(in the rows, 128 means zero)
Each path below is one point turned by a fixed rotation once a step. After each direction that follows a path, write how fast that rotation turns it, in degrees each step (0 if it stays still).
Each turn is a multiple of 5 degrees from 10 to 175, or 0.
Each row of a path follows its step; steps can be skipped.
Rotation 1:
step 3: [128 131 124 124 119 126 126 136 125 124 131 126 134 132 136 140 137 136
 122 123 112 120 127 116 128 135 120 130 131 132 125 132 130 122 135 126
 123 132 136 131 118 126 129 143]
step 5: [136 135 139 137 130 130 123 127 131 127 124 114 133 118 124 133 123 129
 123 123 127 128 127 137 137 130 123 131 119 128 132 138 121 117 131 129
 127 127 130 111 122 136 129 119]
step 6: [126 131 129 135 118 134 111 122 132 136 119 127 124 131 137 122 134 129
 143 127 119 134 131 130 128 123 128 137 130 119 130 129 137 134 133 132
 137 131 129 126 137 134 132 135]
step 7: [129 113 139 132 131 132 130 140 137 126 131 129 130 121 136 120 121 134
 136 122 136 125 131 124 129 125 128 132 130 120 115 129 112 136 129 136
 127 134 123 136 127 126 127 126]
step 8: [126 127 120 127 137 125 135 136 122 130 120 119 131 124 127 129 137 126
 136 121 139 125 140 133 131 136 125 127 136 142 126 116 131 127 123 138
 129 134 135 120 135 128 135 129]
step 10: [131 126 127 117 125 115 126 116 124 137 124 129 137 131 114 131 125 132
 127 128 127 121 130 131 126 138 132 120 116 121 125 129 122 130 134 139
 125 132 118 130 129 115 125 135]
step 13: [135 125 121 123 125 139 125 119 123 129 143 127 121 132 130 121 128 130
 127 131 137 124 125 128 117 126 122 115 123 119 128 120 123 123 125 127
 129 129 130 123 133 139 145 126]
step 14: [127 141 132 133 114 131 128 130 128 124 134 133 117 130 125 139 129 136
 122 125 137 117 129 133 134 126 124 126 143 126 128 136 127 129 118 134
 139 127 125 129 121 128 122 121]
step 16: [130 127 142 136 128 119 138 136 125 133 130 141 119 134 135 132 123 130
 127 129 120 122 120 120 130 135 129 129 124 129 129 121 120 129 138 128
 121 132 143 121 127 130 132 122]
Speeds:
[129 127 128 132 129 127 130 125 132 131 125 129 126 127 127 130 126 128
 128 128 126 132 128 129 127 128 123 130 124 126 130 127 129 128 130 127
 127 128 124 129 127 130 129 128]
60
[131 127 131 129 127 127 132 128 129 125 130 124 125 129 129 131 127 125
 127 127 128 128 126 124 132 123 131 129 128 125 127 128 126 127 129 128
 129 128 129 129 129 128 127 127]
160
[129 125 130 131 129 129 129 127 128 133 129 127 127 125 128 130 130 133
 127 129 127 128 125 126 128 129 127 127 130 130 125 130 126 129 128 129
 128 124 128 127 125 127 125 126]
160
[128 131 126 129 129 124 127 130 127 129 124 127 124 131 123 126 127 130
 127 128 125 127 129 129 131 129 127 129 132 125 127 125 127 129 129 128
 130 128 129 128 128 124 129 127]
170
Rotation 2:
step 1: [128 123 123 124 130 141 126 136 119 129 129 129 129 134 122 119 124 130
 124 138 126 132 141 127 119 136 128 125 132 136 126 126 127 126 122 124
 150 120 123 132 141 128 136 125]
step 4: [126 133 122 110 125 132 135 135 126 128 123 122 123 129 121 123 112 129
 136 126 137 132 134 126 128 139 128 128 134 134 134 131 124 141 121 122
 128 126 112 126 127 123 130 122]
step 5: [127 129 127 127 119 134 113 133 126 123 126 131 131 125 117 133 134 117
 127 119 135 126 134 138 124 120 145 119 128 129 128 129 125 130 132 114
 135 137 127 126 116 132 135 126]
step 6: [135 134 124 125 134 126 129 120 134 124 142 125 129 125 140 135 139 128
 127 120 131 131 135 126 128 135 126 127 113 126 127 116 130 115 121 125
 123 144 120 123 124 129 122 134]
step 7: [127 129 128 115 134 130 131 133 134 135 127 124 133 133 136 124 119 129
 121 122 121 131 124 129 121 140 128 131 130 128 118 128 115 138 133 121
 117 131 123 136 135 126 112 116]
step 8: [130 122 129 133 120 141 129 140 127 133 113 132 129 121 131 118 126 123
 131 126 125 118 130 120 123 114 136 128 124 126 138 123 118 132 125 120
 136 133 131 125 122 137 118 128]
step 9: [141 131 126 136 135 138 123 126 128 125 126 139 131 125 140 126 139 131
 117 123 134 134 137 127 133 133 135 140 126 136 136 115 137 121 131 136
 129 130 132 127 128 128 135 122]
step 12: [123 130 122 127 127 140 131 124 133 112 121 127 118 122 122 135 134 131
 119 132 137 133 129 135 125 122 137 144 133 128 138 123 134 133 119 138
 129 131 131 120 131 122 125 131]
step 13: [140 132 123 124 123 127 120 119 129 130 130 115 131 139 120 127 133 127
 112 131 129 131 124 136 130 131 124 116 141 122 128 117 129 124 140 136
 131 126 124 130 120 124 123 130]
Speeds:
[126 127 129 130 127 132 128 129 128 130 128 125 131 130 125 128 122 133
 129 128 130 126 128 127 128 126 129 130 127 130 125 126 130 131 126 127
 127 130 129 126 129 129 129 129]
100
[130 129 129 130 128 124 129 130 128 128 129 128 127 127 127 132 126 127
 129 132 131 131 130 125 128 129 130 129 126 132 130 123 127 129 131 128
 126 127 125 129 132 128 128 127]
145
[125 128 125 127 126 129 127 126 130 128 130 128 126 131 127 135 130 128
 129 129 129 129 126 128 125 129 129 128 130 127 125 125 124 128 126 128
 128 128 128 125 126 129 128 127]
55
[128 128 130 128 127 123 130 128 125 128 126 124 128 130 126 128 129 126
 127 129 125 126 127 131 129 127 133 128 129 129 127 128 128 129 132 126
 127 128 129 124 126 130 126 125]
135
[130 125 129 128 129 130 125 125 130 127 132 128 127 125 126 128 131 128
 130 127 130 126 127 128 130 126 133 132 127 128 129 130 129 129 130 130
 130 128 127 127 130 132 127 129]
110
Rotation 3:
step 3: [124 119 128 137 136 123 130 132 115 129 123 125 134 137 127 128 125 137
 126 130 139 125 126 120 126 136 128 125 124 131 140 134 125 110 121 130
 126 124 122 134 119 112 121 129]
step 4: [135 127 131 138 134 138 133 135 126 112 120 137 127 119 126 130 130 131
 127 121 123 117 128 130 124 134 132 135 128 133 136 134 122 109 137 131
 125 124 138 122 118 126 131 131]
step 5: [119 134 127 136 128 126 131 128 131 129 127 132 130 121 114 123 119 124
 111 124 125 122 123 126 122 131 129 134 138 135 135 129 119 138 128 144
 114 134 138 127 117 127 129 131]
step 6: [132 123 127 126 126 130 128 135 137 126 140 121 126 130 134 126 119 115
 128 133 138 126 126 133 123 132 145 124 131 136 131 129 116 127 115 137
 115 130 125 134 120 124 129 139]
step 11: [117 123 134 140 125 139 134 116 136 126 122 127 129 128 117 129 122 116
 136 129 123 129 124 129 136 129 134 125 118 123 139 129 123 118 127 131
 111 128 136 133 121 124 123 132]
step 13: [134 128 132 128 136 130 123 126 131 119 130 125 133 138 136 129 118 118
 130 132 133 115 118 130 128 120 132 136 130 133 123 121 118 130 132 136
 135 135 135 119 112 118 130 117]
step 14: [137 129 137 139 130 138 128 134 125 134 129 118 120 131 126 116 131 130
 126 124 136 125 118 124 142 120 125 126 130 123 139 133 116 136 120 130
 126 129 127 128 116 115 125 127]
step 15: [133 140 135 134 122 132 119 136 125 127 120 132 127 125 139 119 122 127
 127 131 130 125 132 134 133 138 127 124 121 120 137 136 127 118 129 145
 129 120 120 131 123 116 137 135]
step 16: [124 134 138 126 126 122 129 113 125 129 124 128 134 121 119 135 126 134
 126 132 140 122 124 136 132 137 125 132 128 132 142 122 124 118 130 137
 134 125 135 130 111 130 137 134]
Speeds:
[130 126 129 125 131 130 130 128 129 127 131 126 126 130 125 130 132 128
 130 126 130 127 125 130 130 128 129 127 126 128 132 130 127 128 126 124
 127 127 130 130 128 130 130 131]
140
[127 124 129 129 128 127 129 128 129 127 128 129 124 132 127 129 124 127
 126 129 127 130 127 126 129 127 128 131 125 131 130 131 132 128 132 128
 129 126 128 127 129 128 124 126]
40
[129 126 131 129 127 129 126 128 124 129 127 129 128 129 130 129 130 132
 127 126 129 129 129 128 133 133 126 130 126 128 127 124 131 127 125 130
 129 127 129 130 127 129 128 128]
55
[127 128 130 127 128 129 128 126 129 128 129 131 128 127 128 128 129 126
 130 130 129 126 129 131 127 131 132 130 130 128 125 128 130 132 127 127
 124 128 132 131 126 129 122 128]
60
[125 127 126 130 121 125 129 128 127 129 130 128 129 130 125 128 127 130
 130 127 125 126 127 128 132 127 129 130 129 127 130 128 124 131 127 127
 129 128 131 130 129 126 127 127]
125
[127 127 129 130 128 125 126 131 129 124 132 127 129 129 126 127 127 128
 129 127 130 127 125 129 128 129 127 123 130 131 127 125 131 131 128 129
 129 130 128 125 126 130 127 130]
95
Rotation 4:
step 0: [133 132 120 118 119 123 130 129 129 131 119 121 131 130 133 115 117 134
 123 139 116 130 136 120 133 141 132 125 126 123 131 126 125 124 134 131
 117 129 132 136 132 139 135 126]
step 1: [126 132 128 126 134 123 133 129 127 117 114 129 129 131 122 126 129 125
 137 128 133 131 133 124 127 124 130 131 135 121 128 127 123 119 123 131
 116 139 135 129 121 133 147 144]
step 9: [125 135 126 129 125 132 123 127 127 126 126 125 124 131 122 114 126 142
 122 140 120 126 142 119 134 126 133 132 136 122 126 116 125 125 126 123
 117 125 132 128 142 138 131 133]
step 10: [128 133 123 132 131 119 135 135 131 122 115 129 140 126 133 123 120 135
 125 138 137 139 134 124 123 127 123 132 124 130 135 126 130 124 121 125
 112 131 138 126 121 123 137 136]
step 11: [125 122 125 128 121 122 132 130 128 129 118 130 122 139 130 123 123 122
 121 121 134 138 138 122 142 132 122 130 135 114 126 121 132 121 123 130
 134 125 138 128 116 134 125 136]
step 12: [132 134 130 116 137 125 123 124 131 132 128 126 133 127 133 122 131 140
 126 116 128 128 138 127 136 140 126 142 132 128 137 117 130 119 123 129
 130 138 130 122 136 136 132 135]
step 14: [124 126 114 131 127 116 128 124 138 125 123 143 124 125 119 132 119 125
 129 135 127 128 146 128 130 127 128 125 138 127 138 118 128 122 117 121
 128 130 129 126 129 126 131 138]
step 16: [136 129 115 125 131 133 127 123 131 136 130 132 136 134 131 119 120 136
 121 134 130 137 136 126 130 139 116 127 121 120 129 114 123 131 138 132
 128 136 139 130 126 130 128 136]
step 17: [131 131 118 127 130 119 136 129 128 124 119 140 129 126 134 120 129 132
 133 122 118 122 127 126 141 122 129 131 138 117 136 121 137 122 139 127
 123 135 132 127 124 130 136 138]
Speeds:
[128 129 128 127 129 129 129 126 127 130 131 129 131 130 131 127 131 124
 127 127 126 125 128 125 129 127 128 128 128 132 129 123 130 125 132 128
 128 126 126 127 127 128 128 128]
80
[128 128 129 131 128 129 128 126 129 126 130 129 126 127 128 126 128 130
 129 130 131 128 132 128 124 128 132 125 130 129 128 126 127 129 128 127
 127 124 125 124 130 125 126 129]
65
[128 127 128 126 129 127 129 131 128 130 127 129 133 126 126 127 127 129
 128 127 130 128 130 131 127 131 128 126 128 129 132 131 131 126 129 127
 125 131 124 128 128 128 124 127]
170
[124 132 128 127 129 129 131 130 125 128 128 128 127 128 131 129 129 130
 129 128 131 130 129 124 130 130 128 125 130 131 128 132 127 125 126 127
 128 128 130 125 127 132 127 127]
40
[131 130 126 128 128 128 127 131 127 126 128 128 133 134 129 130 128 129
 131 130 128 127 128 128 127 131 128 126 125 128 126 127 126 127 128 130
 127 128 132 129 132 125 129 126]
115
[128 124 125 127 127 127 132 130 128 128 126 127 128 126 129 127 125 126
 130 125 124 128 130 129 128 127 129 124 128 127 128 125 124 127 128 127
 131 126 130 129 130 130 125 126]
130
[130 123 132 125 127 129 128 131 130 126 128 124 129 129 129 125 129 126
 128 128 129 130 128 125 126 128 128 129 129 127 130 129 132 125 125 127
 128 125 130 125 130 129 131 129]
40
Rotation 5:
step 0: [128 132 123 140 127 126 147 134 132 131 129 127 142 137 131 132 129 132
 120 134 135 131 123 132 134 137 124 119 115 135 131 125 128 128 143 129
 137 125 134 127 135 128 135 123]
step 2: [121 125 123 122 135 138 125 129 129 118 129 137 141 126 135 123 122 128
 134 122 136 139 126 116 136 126 139 143 126 128 123 130 121 130 125 123
 139 136 121 128 125 138 123 122]
step 5: [120 132 125 124 130 134 131 125 129 127 124 122 133 131 124 112 124 123
 127 122 124 135 133 129 134 128 149 128 138 130 139 142 137 118 132 135
 125 128 128 125 123 131 118 117]
step 6: [115 123 126 132 133 132 123 127 116 129 138 126 132 120 122 117 119 119
 134 128 122 125 117 120 132 126 132 124 120 132 124 136 135 132 121 117
 124 134 138 135 118 133 126 139]
step 9: [128 123 118 142 132 138 137 130 129 139 132 127 128 123 126 134 123 130
 126 136 123 123 126 122 130 116 139 131 121 132 134 131 142 134 126 119
 126 122 129 123 123 140 126 112]
step 11: [122 130 130 125 123 122 129 124 114 126 130 140 141 133 136 139 132 117
 133 145 128 131 136 123 122 128 119 142 129 135 122 127 126 129 137 125
 135 129 128 127 134 123 120 125]
step 14: [129 138 131 128 137 125 126 121 124 120 130 133 128 141 123 118 138 128
 137 139 137 132 140 122 142 127 134 130 132 144 123 125 136 127 125 130
 120 138 128 125 136 128 128 129]
step 16: [135 128 111 131 134 126 138 127 129 126 133 125 128 128 123 126 119 123
 131 130 129 121 133 118 127 144 133 119 117 123 138 128 119 113 134 132
 139 125 140 124 132 134 130 129]
step 17: [124 131 133 138 124 124 124 135 126 126 131 116 128 135 126 123 124 137
 130 130 141 133 123 121 140 122 130 107 128 130 122 125 134 119 125 138
 134 129 137 132 132 134 118 124]
Speeds:
[126 126 128 128 130 129 129 127 124 127 130 128 131 133 125 128 125 128
 128 128 129 129 128 129 129 129 128 127 131 130 131 129 121 126 130 128
 128 126 125 128 129 126 128 127]
130
[127 126 127 131 131 131 128 131 132 128 128 128 129 124 125 129 129 128
 130 127 126 128 125 126 128 128 129 129 129 127 130 127 127 127 131 124
 128 126 131 128 127 129 132 130]
110
[130 131 126 127 126 128 128 126 131 129 130 129 129 131 129 126 128 127
 130 128 128 128 125 128 130 131 130 131 132 129 129 125 126 127 126 131
 126 131 131 126 123 127 127 130]
35
[125 125 127 126 127 131 125 130 129 125 127 131 128 129 126 127 131 127
 125 130 127 127 126 127 130 127 128 126 126 128 130 128 127 130 126 130
 125 128 128 124 130 130 125 129]
90
[129 124 128 129 131 130 129 127 129 129 131 130 124 129 124 127 127 127
 131 130 128 125 130 127 127 130 126 129 129 130 125 125 128 129 127 128
 130 129 128 129 128 132 125 126]
145
Rotation 6:
step 0: [130 122 123 125 135 136 133 130 123 130 129 122 122 140 137 127 133 131
 117 132 117 124 125 112 129 129 127 131 133 135 131 116 134 131 131 133
 124 123 125 122 122 125 129 123]
step 4: [132 128 133 131 126 138 129 125 128 130 119 132 129 134 126 121 126 135
 123 121 122 132 129 116 127 128 127 134 136 135 132 117 130 132 131 119
 117 118 128 121 129 117 118 130]
step 6: [131 118 133 141 128 136 129 126 123 129 129 122 144 139 119 137 120 132
 127 126 126 125 129 123 132 124 126 136 127 128 134 132 131 128 126 140
 132 123 129 122 126 131 121 131]
step 7: [133 122 132 136 136 132 119 117 121 125 134 127 121 136 128 129 130 130
 124 140 127 129 135 122 115 131 132 126 126 132 121 129 127 121 136 136
 119 123 131 129 135 131 123 135]
step 8: [135 126 139 128 130 132 124 124 119 133 126 118 134 140 135 121 134 132
 127 130 130 132 126 123 130 135 119 124 130 138 132 121 137 124 125 123
 120 126 124 117 122 122 130 129]
step 10: [126 124 123 132 130 129 124 124 119 136 133 128 136 128 123 131 134 136
 124 128 120 121 124 113 122 132 133 140 130 127 144 126 129 127 127 136
 129 132 123 121 119 131 128 126]
step 12: [125 127 133 132 131 134 131 126 123 141 119 127 133 132 137 137 126 130
 126 129 125 138 131 112 121 128 122 130 128 141 126 119 131 129 127 123
 132 131 131 122 130 117 130 122]
step 15: [135 131 124 130 132 133 132 122 122 127 130 125 111 132 134 133 138 124
 129 133 124 136 130 119 133 130 133 134 131 128 127 117 130 119 131 131
 119 123 122 122 129 129 119 138]
step 17: [134 124 121 130 131 135 130 120 120 121 125 122 128 136 123 137 118 125
 122 129 134 130 120 125 110 126 131 135 128 132 127 125 120 131 130 132
 124 131 129 125 125 139 124 130]
Speeds:
[127 126 128 129 127 130 127 130 129 130 127 127 128 126 131 136 128 127
 130 129 130 129 130 131 132 129 127 130 128 127 128 125 128 125 127 128
 127 127 130 127 126 127 130 127]
110
[124 129 127 130 130 131 129 129 130 129 129 124 126 127 126 130 128 126
 126 129 126 130 126 125 129 124 129 126 127 125 129 128 126 130 130 132
 132 126 127 126 127 128 127 127]
70
[131 129 131 130 125 124 128 129 127 127 129 124 128 128 128 127 127 126
 127 130 130 126 131 126 129 127 128 127 128 125 129 125 128 127 132 129
 127 132 129 128 128 124 130 130]
60
[126 127 130 130 128 128 129 131 129 131 129 127 131 131 128 128 129 130
 128 125 125 125 129 126 126 128 125 127 129 125 130 126 130 129 124 125
 128 130 128 124 129 127 128 126]
175
